In the rows, 128 means zero.
Each run below is a few steps of one of 8 hidden systems, one row a step.
trace 1, lib, 9 rows:
[[114  93 164 135 177 130 153 138 161 149 114 122 118 101  50 147 143 125
  132 122 123 116]
 [130 130  94 113  91 187 118 119 105 104 149 134 104 134 178 106 157 111
  123 156 157 146]
 [151 133 117 123 163 102 164 125 119 185  87 128 159 123  97 144 108 135
  152 134 122  76]
 [136 135 165 127 117 150 140 132 113  96 182 130 127 118 140 130 147  84
   87 159 106 166]
 [128 158 100 126 144  99  75 131 113 148 110 141 117 143 144 135  85 149
  145 146 152  90]
 [112 104 177 132 168 144 146 144 165 123 139 133 111  96  81 143 148 107
  115 137 114 148]
 [129 140  78 112 104 167  94 119  98 116 133 129 100 137 161 110 135 131
  139 152 175 117]
 [142 112 140 127 171 121 179 134 140 178  93 135 145 113  87 149 131 121
  141 137 110  98]
 [144 151 130 118 104 158 128 122  94  93 181 124 123 120 157 114 142  89
  101 163 131 150]]
trace 2, lir:
[[176 129  82 125 112 125 183 115 135 126 104 156 131  52 137 100 181 101
  153 111 180 161]
 [135  51 109 161  60 125 130 130  99 149 141 111 108 184 132 125 177 132
   86 104 156 127]
 [ 94 115 139 201 127  83 127  90 143 177 148 152 146 128 149 136 120 109
  118 129  67 102]
 [ 75 130 173 126 147 127  61 128 168  76 153 126 131 135 131 143 109 160
  105 130  97 163]
 [139 183 147  92 151 129 149 132 120 103 101 100 174 125  96 134  79 152
  169  87 113 132]
 [168 137 110 101 122 129 163 133 138  90 110 135 132  68 120 110 161 120
  141 104 176 179]
 [154  83  98 149  70 120 153 129  91 149 115 112 125 162 125 122 161 131
  121  85 163 128]
 [110  91 126 191 111  89 140 101 149 164 148 151 132 117 145 122 152 107
  108 124  94 118]
 [ 77 119 161 153 121 121  71 118 144 102 156 122 133 161 140 141 116 151
  104 117  94 146]]
trace 3, mab, 9 rows:
[[101 140 127 152 149 108  77 142 174 121 175 172  61  86 172 106 127  90
   95 187 129 126]
 [ 99 109 127 126 146 180  48 144 114 130 126 144  53 149 117 161 142 132
  123 173 191 132]
 [159 106  97 123 139 137 145 169 145 166 116 168  48  95 151 111 165  81
  113 177 180 116]
 [159 166 106 113 152 106  74 160  90 127 138 131  62 114 101 129  99 113
  129 163 212  96]
 [146 105 142 125 174  90 110 191 141 190 123 151  64 144 123 146 113 106
   83 191 140  77]
 [108 160 133 148 164  98  54 153 151 118 180 161  47  91 142 117 104  90
  102 188 150 111]
 [102  92 133 127 158 162  51 165 132 154 125 158  39 158 135 164 141 123
   97 198 174 119]
 [138 124  99 134 151 139 112 160 152 147 139 176  29  74 147 106 156  74
  118 191 191 118]
 [157 142 108 110 152 123  63 176  88 142 122 143  40 135 110 148 115 115
  118 178 228 104]]
trace 4, Peko:
[[156 154 125 164  93  95 164 142  97 148 107 124 117 132 120 126 104 101
  156  44 147 144]
 [147 120 153 146  79 114 163 145  83 115 177  83 132 165 106 114 124 105
   97  84 110 126]
 [122 118 132 151 106  97 150  77 107 127 151  96 207 142 105 123 122 150
  127 100  78 102]
 [101 148 169 140 120 128 137 102 147  93 148 130 186 125 154 133 116 129
  124 106  56 173]
 [128 160 133 141  98 103  90 100 104  94 113 142 177 140 162 156 113 153
  141  82 131 193]
 [147 168 145 163  98  96 159 140 112 131 106 137 129 126 136 135 103 102
  155  42 129 176]
 [153 137 148 152  67 101 143 142  71 112 162  92 133 171 119 125 113 112
  107  65 128 146]
 [132 125 140 164  96  86 171  95 103 136 149  93 191 141  97 120 115 134
  133  68  82 109]
 [109 141 169 147  98 119 142 101 124  90 171 109 190 142 147 126 118 126
  109  98  52 164]]
trace 5, Meb, 9 rows:
[[122 128 154 114 152 174 164 152 150 140 126 141 108 120 142 131 136  94
  124 155 100 137]
 [113 154 144 154 149 110  84 118 101 148 130 139 127 139 113 162  94 125
  137 138 129 112]
 [130 117 104 118 154 112 142 145 180 145  91 149 111  94 132 112 134 136
  140 131 140 115]
 [114 138 125 151 110 118  82 128 123 106 172 138  91 129 154 116 125 111
  106 142 141 136]
 [145 113  88 125 116 131 153 128 113 159 117 113 120 138 121 106 132 130
  140 129 147  75]
 [116 138 149 129 132 174 146 141 133 127 154 137  97 123 147 123 134  82
  120 153 104 139]
 [124 142 131 138 150 122 107 126  99 163 118 127 125 149 106 154  98 128
  142 142 132  88]
 [122 127 126 128 159 128 147 142 178 145 106 159 106  90 142 119 134 112
  137 142 122 129]
 [110 144 124 147 125 110  68 129 117 118 159 132  95 134 138 127 108 125
  116 142 148 119]]
trace 6, tezef (9 x 22):
[[123 118 138 123 125 120 163 141 155 147 139 124 146 149 166 107 116 122
  102 140  60 104]
 [ 88 115 141 149 141 127  76  86 130 125 154 132 154 136 126 150 129 148
  112 161 103 116]
 [131 110 102 122 145 137 122 102 139 145  81 160 146 102 133 151 161 146
  146 146 158 145]
 [153 156 136 130 130 119 126 131 113  97 136 135 114  82 102 132 133 104
  136 112 173 166]
 [144 130 114 115 105 143 147 163 107 135 112 102  96 160 118 112 114 129
  143  89 155 112]
 [131 132 146 126 123 117 167 154 150 131 152 117 128 135 148 100 111 109
  107 122  77 114]
 [ 90 112 133 141 126 138  89 103 123 133 149 118 143 164 136 138 121 150
  113 147  99 104]
 [125 109 113 124 150 128 134 102 152 144  99 158 159 100 139 143 155 141
  135 154 122 136]
 [137 143 135 136 133 125  99 116 107 101 138 138 125  96 101 148 137 117
  133 126 172 164]]
trace 7, Peko, 9 rows:
[[128 111 190  67 195 179 120 151 134 106  72 131 156 131  74 206 147 161
  126 154 142 188]
 [148 170 110 151 151  60  80 153 126 180 111 194  91 122 194 147  84  97
  118 178 141 111]
 [ 92 138 140 121 150 161  97 167 149 102 133  91  42 126  60 108 100 139
  159  81 174 107]
 [127  36  94 168  94  96 137 126 152 169 141 138  98 137 139 104 188 126
   81 140 143  99]
 [118 148  88  91 129 202 165  94 130 103 158 100 140  95 129  72 141 119
  157 163 119  86]
 [142  81 148  84 163 157 140 131 136 139  84 146 168 134 119 177 171 155
  107 179 129 158]
 [143 191 118 110 171 115 102 143 123 143 118 169 114 101 168 136  86 102
  139 184 136 113]
 [105 116 150 119 161 143  86 175 145 128 102 122  63 145  81 149 112 145
  134 113 169 127]
 [125  90  88 161 116  91 119 139 155 159 143 143  74 114 143  93 146 114
  106 142 149  85]]
trace 8, ledam (9 x 22):
[[ 99  81 137 161  94  97  57 117 120 150 139 160 142 207 204 167 137 154
   64 168  98 143]
 [ 42 149 114 167 131 162  97  83 170 117 124 110 114 122 109 101  95 158
  199  59 106 101]
 [147 126  87 131  71 197 159  96  72 114 183 118 110 121 157  89 179  74
  122 156 151 125]
 [181 182 117 107 171  99 176 117  93 162  95 130 177  87  88 140  92 114
  172 137 131  88]
 [169  99 166  84 141 110 164 200 159  98 120 122 101 109 102 126 152 119
   84 119 149 176]
 [119 106 149 136 137  74  69 129 131 149 111 150 162 177 155 176 112 171
   85 151 105 134]
 [ 54 112 135 163 122 158  98 117 184 112 126 123  93 132 124 114 123 147
  155  70 112 140]
 [118 138  89 145  78 169 114  80  78 119 174 124 132 143 170 106 145 109
  126 154 131 112]
 [150 165 111 126 150 139 178 110 107 151 105 120 143  89  84 121 111 107
  186 107 140  98]]
trace 9, mab (9 x 22):
[[181 135 139  66 125 151 148 148  63 114 179  99 159 165 141 126 127 110
   69 218 113 100]
 [129 178 163  91 220 137 132 125 155 130 105 165 163  70 119 165 104 119
  144 197  98 134]
 [123 100 156 133 148  66  63 139 169  98 103 165 130 105 120 170 147 169
   99 118 163 201]
 [ 90  84  80 203 111 106  99  91 152 183 100 160  95 120 132 128 153 136
  157  97 159 104]
 [123 131 112 145  82 152 137 168 120 121 153  97  43 153 127  80 117  99
  137  71 159 112]
 [157 129 107  97 108 162 145 134  68 144 166  98 128 173 144 109 124 111
  100 188 125  69]
 [147 180 168  79 193 153 155 155 136 118 135 136 132  93 117 138 100  95
  131 184  99 125]
 [140 119 151 109 157  84  70 131 142 103 115 158 156 115 132 172 139 160
   91 167 147 174]
 [ 92 100 113 178 152 105 103 106 175 168  88 170 104  95 116 144 144 136
  155 113 145 125]]
trace 10, lir, 9 rows:
[[159 151 146  97 144 104 133 179 104 140  93 102 124 163  88 147  77 146
  140  95 147 112]
 [138 148 100 135 139 121 154 142 167 132 114 154  84  63 137  92 134  96
  155 113 156 132]
 [114  87 103 123  83 173 131 138 122 120 144  94  97 173 140  95 151 138
  116 115 138 108]
 [120 132 124 153 125 139 157  85 114 158 153 135 162 119 143 122 136  99
  129 156  81  99]
 [114 116 150 117 138 139  77 118 123 104 139 141 142 139 137 163 142 146
   98 171 129 159]
 [149 152 145 112 160 101 130 147 111 148  98 123 148 139  99 155  89 140
  140 125 128 111]
 [140 144 123 119 147 119 128 159 157 117 115 148  86  87 127 116 127 113
  137 120 163 147]
 [126 114 101 122 100 152 140 143 122 136 123 105  99 158 130 101 126 136
  138 101 144 100]
 [120 121 116 146 122 146 158 102 134 143 153 133 132 107 143 105 147  99
  127 149 101 109]]
trace 11, tezef:
[[144 179 149 122 148 174 152 148  99 143 145 150  99 116 150 138 110  59
  137 167 114 135]
 [139 115 122  91 149 114  92 168 131 124 140 108  95 153 114 122 112 152
   93 173 152  81]
 [127 127 126 166 139  98 126 146 149 184 117 176  90 124 172 137 121  91
  115 148 115 120]
 [ 91 153 122 119 146 135  57 134 159  91 145 141  92 121 157 116 105 145
  128 151 140 132]
 [118  93  90 141 120 158 133 127 151 151 127 146  74 110 142 101 167 110
  131 146 158 108]
 [129 171 143 112 145 175 125 148 117 113 157 139  86 107 145 120 116  79
  127 170 133 138]
 [141 110 108 105 140 136 116 162 120 148 135 117  79 149 120 115 127 129
  105 172 157  77]
 [131 144 140 140 153 112 123 162 146 165 132 168  85 120 169 134 109  84
  108 169 112 121]
 [ 98 134 112 126 142 124  54 142 151 116 145 141  78 136 153 116 108 144
  117 164 148 107]]
trace 12, Meb, 9 rows:
[[164 169 136 127 105  94 173 170 126  87 195  86  93  95 105  59 100  81
  115  88 129 113]
 [ 90  46 135 138 109 169 129 128 124 170 136 100 124 211 122 140 153 153
   94 147  91  80]
 [124 195 132 121 163 154 168  85 125 129 142 140 179  77 137 120 104  96
  168 161  74 110]
 [106 110 155 111 181 154  69 142 132 119 106 134  98 123  68 179 136 152
  129 156 177 142]
 [153 150  83 143 112  92 121 120 132 154  82 183 132 111 203 129 129 120
  146 123 151 153]
 [139 132 137 136 111 105 126 175 134  95 164 102  66 118  95  92 118 106
  112  89 162 130]
 [120  82 107 140  93 132 143 128 123 168 131 117 135 189 168 115 137 138
   99 137  94  86]
 [118 162 148 128 151 157 168 108 130 118 168 112 141  88 100 106 114  91
  147 142  88 104]
 [102 110 140 113 164 166  82 124 124 141 104 135 125 152 108 171 130 156
  130 169 139 120]]
trace 13, lib (9 x 22):
[[109  91 126 102 125 154 118 162 158 148  97 129 118 191 175 132 124 162
  107 142 101 118]
 [146 143 113 141 130  98 152  99 141 106 129 136 152  54  98 111 147 120
  151  99 150 151]
 [119 115 138 126  95 169 125 143  87 141 134 102 120 206 139 140 116 133
  116 116 115 118]
 [141 131 115 126 145  70 143 130 180 127 109 154 153  79 151 110 128 136
  123 127 116 135]
 [110 137 148 152 102 153 111 116  83 106 162  97 118 153  95 134 121 118
  135  94 136 136]
 [117 103 109 111 137 110 117 146 178 145  87 147 131 142 173 122 125 163
  118 137 113 122]
 [130 137 137 146 117 132 146 104 115 101 146 114 139  89  80 123 143 112
  149  86 145 151]
 [126 107 113 111 103 146 121 148 121 142 110 119 126 192 172 128 121 152
  113 131 117 116]
 [140 138 130 142 139  84 156 117 155 121 124 138 155  73 111 118 133 121
  137 102 120 143]]
trace 14, gika:
[[115 117 137 142 141 146 102 110 125 138 139 161 125 120 150 156 152 109
  108 183 125 146]
 [127 158 107  93 137 181 134 124 124 106 114 121 126 114 130 114 121 131
  166 131 148 129]
 [146  84 113 113 120 126 133 139 131 139  93 133 130 138 121 141 160 152
  118 125 162 142]
 [144 134 110 131 104 139 150 143 101 156 122 121 113 161 150 117 116 111
  134 116 127 104]
 [135 117 133 112 143 106 119 158 138 131 143 115 107 137 111 115 116 133
  103 149 132  94]
 [120 130 134 135 137 150 112 123 120 138 149 147 114 128 151 138 132 102
  112 177 118 126]
 [125 144 116  95 147 165 118 125 132 106 123 124 123 113 124 123 127 136
  145 151 147 124]
 [142 103 112 114 124 149 134 131 123 138  98 141 129 132 136 141 158 135
  128 138 156 144]
 [145 131 105 115 108 144 143 143 106 143 112 117 114 155 142 118 122 126
  137 118 144 110]]
trace 15, ledam (9 x 22):
[[133 191 120 108 117 167 131 100  74 109 130 109 171 144 140 129  92 127
  166 122 117 124]
 [165  99 107 133 118 113 185 124 134 138 107 128 135  81  91 114 171 116
  140  94 165 138]
 [155 156 176 112 134  99 134 147 107 108 153 128 160 134 136 150 107 109
   89 146  97 160]
 [120  95 121 123 125 115 113 125 149 126  71 128 153 144 114 152 139 184
  143  82 148 156]
 [ 99 118 148 179  98 114 118 105 141 112 178 137 124 120 151 118 142 103
  103 113  94 155]
 [123 158 106 116 104 165 116  92  82 112 113 110 164 152 133 137 114 155
  168 103 137 133]
 [149 116 116 158 109 110 185 112 132 139 135 133 133  82 108 107 162  97
  138  94 136 137]
 [163 161 157  93 124 123 138 137  89  95 142 112 172 140 127 146 108 126
  110 135 117 156]
 [135  88 125 138 125  97 143 124 150 141  77 136 157 122 108 151 153 161
  135  84 142 156]]
trace 16, gika, 9 rows:
[[175 116 149 143  90 100 176 164  87 160 156 124 126 171 159 130 129  80
   75 133  98 125]
 [113 175 132 128 153  93  65 135 114 117 169 114 111 136 115 120  66 134
  122 159 128  73]
 [118 126 154 137 176 140 124 130 166 126 139 176  99  64 126 144 156  87
  114 182 133 160]
 [ 98 142  92 111  99 203  94  92 116  82 128 120 126 131 154 114 145 146
  164 117 156 155]
 [143  83 105 105 145 129 171 137 156 165  51 127 149 128 100 139 150 167
  153 104 146 114]
 [167 114 127 127  68 126 169 154  81 137 148 105 129 182 158 115 133 103
   92 109 119 131]
 [127 146 131 129 160  76  89 142 124 151 137 117 121 147 107 130  75 145
  122 149 124  61]
 [133 135 162 136 152 136 135 144 143 122 167 160  93  85 139 131 145  68
   95 179 118 156]
 [ 89 150  99 115 126 181  66  91 121  90 134 126 125 128 141 124 125 158
  159 139 155 134]]

Which system made each of these runs?
trace 17, 2 rows:
[[159 152  77 109  78 190 177 117  49 169  93 107 148 190 166 120 115 119
  171 110 133  92]
 [186  98 134  79 151  62 140 210 133 146 108 103 103 151  87 129 111 151
   81 142 161  86]]
  gika
trace 18, 2 rows:
[[155 110 146 115 142 159 181 167 129 152 113 142  93 118 121 139 157  83
  117 144 137 145]
 [141 143 126  99 154  76  94 145 146 117 124 138 147 123 148 130  97 156
  104 162 125 115]]
  ledam
trace 19:
[[148 133 123 116 156 172 177 128 123 161 104 151 120  98 122 139 149  88
  151 159 138 128]
 [160 157 130  95 159  86 111 160 141 107 129 142 121  92 131 124 112 125
  110 163 150 134]]
  ledam
trace 20 (2 x 22):
[[108  99  76 155  97  80 105  90 147 114 151  99 140 115 105  79 134 173
  131  97 145  76]
 [121 136 169 135 123 205 175 124  88 143 153 112 125 152 116 143 133  77
  132 134  88 132]]
  ledam
trace 21 (2 x 22):
[[138 150 155 150 118 115 164 154 111 159  98 120 128 161 120 145  91 113
  153  62 104 136]
 [142 134 149 146  93  72 121 138 105  96 183  97 139 143 119 112 113 123
   89  98 118 133]]
  Peko
trace 22, 2 rows:
[[111  81 100 177  88 124 119  90 102 161 152 118 122 150 118 121 158 128
  117 122 137  90]
 [122 161 147 100 165 165 151 127 151 126  98 149 154 108 148 146 117 121
  151 146  96 155]]
  tezef
trace 23, 2 rows:
[[168 120 131 123 117  77 125 172 100 152 164 122 103 163 144 120 110 107
   69 169 130  89]
 [103 105 141 100 163 139 135 163 168 153  86 101 122 167  94 132  97 174
  139 114 103  82]]
  ledam
trace 24 (2 x 22):
[[125 141 110 149  90 128  91 111  95 122 116 139 131 154 163 144 123 138
  139  98 152 160]
 [126  91 133 132 147  93 159 125 168 144 116 118 156 108  87 122 138 150
  121 112 107 103]]
  lir
trace 25:
[[138 114 189 147 190  39 111 184 181 172 112 180 105 112 127 176 108 113
   76 164 102 139]
 [ 62 130  87 191 123  75  69  91 197 127 138 142 100  94 142  82 106 157
  156  85 127  90]]
  Meb
trace 26, 2 rows:
[[142 126 156 104 176  78 120 193 167 114  95 110  88 106  48 132  99 156
  133  83 172 129]
 [108  83 105 166  84  86 103 115 170 138 131 165 132 149 216 115 153 144
   84 125  99 150]]
  Meb
trace 27, 2 rows:
[[112 148 139 110 140 102 122 156 173 107 118 113 134 136 141 109  83 159
  132  98  97 120]
 [103  94 147 160 111 130 116  93 118 123 167 118 153 137 113 138 154 128
  101 133 103 132]]
  mab
trace 28:
[[153  98 115 111  90 159 174 138 116 128 132 122 138 150 167 113 165 114
  100 139 119 143]
 [136 137 114 108 134 123 108 130  90 146 119 101 142 169 108 138  96 155
  138 138 140  78]]
  gika
trace 29:
[[115 140  98 137 104 126  98 128 123 132  88 129 118 156 149 129 108 158
  165  74 154 138]
 [157 121 134 145 105 103 175 151 132 124 139 126 105 101 114 108 146  90
  119  87 144 152]]
  Peko
trace 30, 2 rows:
[[109 147 118 134  98 139  75 126 112 104 143 133 115 159 179 127 114 137
  122 127 134 148]
 [172 117 111 120 126 102 176 137 112 148 119 113 139 112  96 114 138 119
  129 121 148  98]]
  Meb
trace 31:
[[ 65 151 117 174 123 138 118 118 150 167 109 117 108 169 140 110  66 143
  180  64  80  76]
 [124 100  86 107  81 191 159 110 116  93 188  81 111 128 128  58 170 119
  114 145 136  89]]
  ledam
trace 32:
[[139 130 159 122 139 145 114 125 104  94 137 132 126 100  83 161 154 115
  123 131 169 182]
 [147 113  90 125 127 103 129 128 137 171  67 159 140 134 166 141 134 150
  139 130 146 123]]
  mab
trace 33:
[[ 99 117 158 157 141 121 154 122 169 122 147 120 128  97  92 116 133 115
  133  94  93 131]
 [103 116  94 124  90 156  87 102 118 102 140 115 134 159 164 111 136 161
  125 127 137 127]]
  lib
trace 34, 2 rows:
[[133 159 139 105 131 124 108 129 110  91 187 109 139 125 137 109 107 119
   97 173 110 110]
 [107 128 141 153 164 103  70 120 129 155 112 160 118 128 120 173 115 136
  130 154 140 125]]
  lib
trace 35, 2 rows:
[[110 133 177 146 156 127 133 131 136 140 111 133 140 130  97 168 112 124
  140 103 102 151]
 [123 141 122 143 102  88  90 137 130 113 148 134 121 149 174 116 106 137
  105 119 122 137]]
  Peko
trace 36 (2 x 22):
[[169 124 153  87 178 132 208 137 113 179  47 116 203 139  75 176 112 148
  161 118  98 107]
 [138 175 192 130 155  80  89 165 121 108 193 146 117 129 155 149  82  86
   63 190  84 142]]
  Peko
trace 37:
[[ 96 123 114 158 121 168 104 100 102 161 135 128 110 153 127 139 127 120
  146 141 128  95]
 [140 131 133 100 125 162 156 172 145 109 136 123  90 122 146 102 133 104
  116 133 130 143]]
  mab
trace 38 (2 x 22):
[[117 151 113  99 127 168 121 110 145  93 124 141 151 111 175 117 134 138
  137 150 118 157]
 [152 137 129 114 137 133 126 138 111 134  77 152 136 120 125 168 136 131
  145 124 166 171]]
  Peko
trace 39 (2 x 22):
[[123  57 110  85 110 211 169 124 115 136 133  75 133 171  93 109 176 153
  115 152 127  79]
 [120 138 130 118 187 137 164 100 172 154 124 163 166  70 143 125 137 108
  133 201  72  99]]
  ledam
trace 40 (2 x 22):
[[123  78 111 155 102  53  78 136 137 147 128 128 125 172 141 131 125 172
   83 122 137 101]
 [ 82 141 180 179 162 116 127 134 162 146 147 136  99 110  95 138  98  97
  142 100  83 122]]
  lir
trace 41, 2 rows:
[[102  86 129 122 142 113 118 122 192 125 100 146 156 125 153 134 147 172
  110 131 100 148]
 [132 151 120 128 104 152 127 107  99  88 124 113 141 114 103 127 134 135
  163  75 163 166]]
  lib
trace 42:
[[126 211 102  98 143 136 146 145 137 104 152  90 101 102 120  57  53 115
  178 108 117  57]
 [118 119  99  84 125 252 171 109 137 101 124 123 112  95 136 103 185 111
  160 153 151 149]]
  lir
trace 43, 2 rows:
[[125 109 163 148 100  54  54 144 118  77 169 110 127 157 110 145 122 162
   70 100 149 166]
 [ 77 124 128 158 132 124  94 156 194 136  77 152  69 134 149 127 106 149
  162  58 137 155]]
  lib
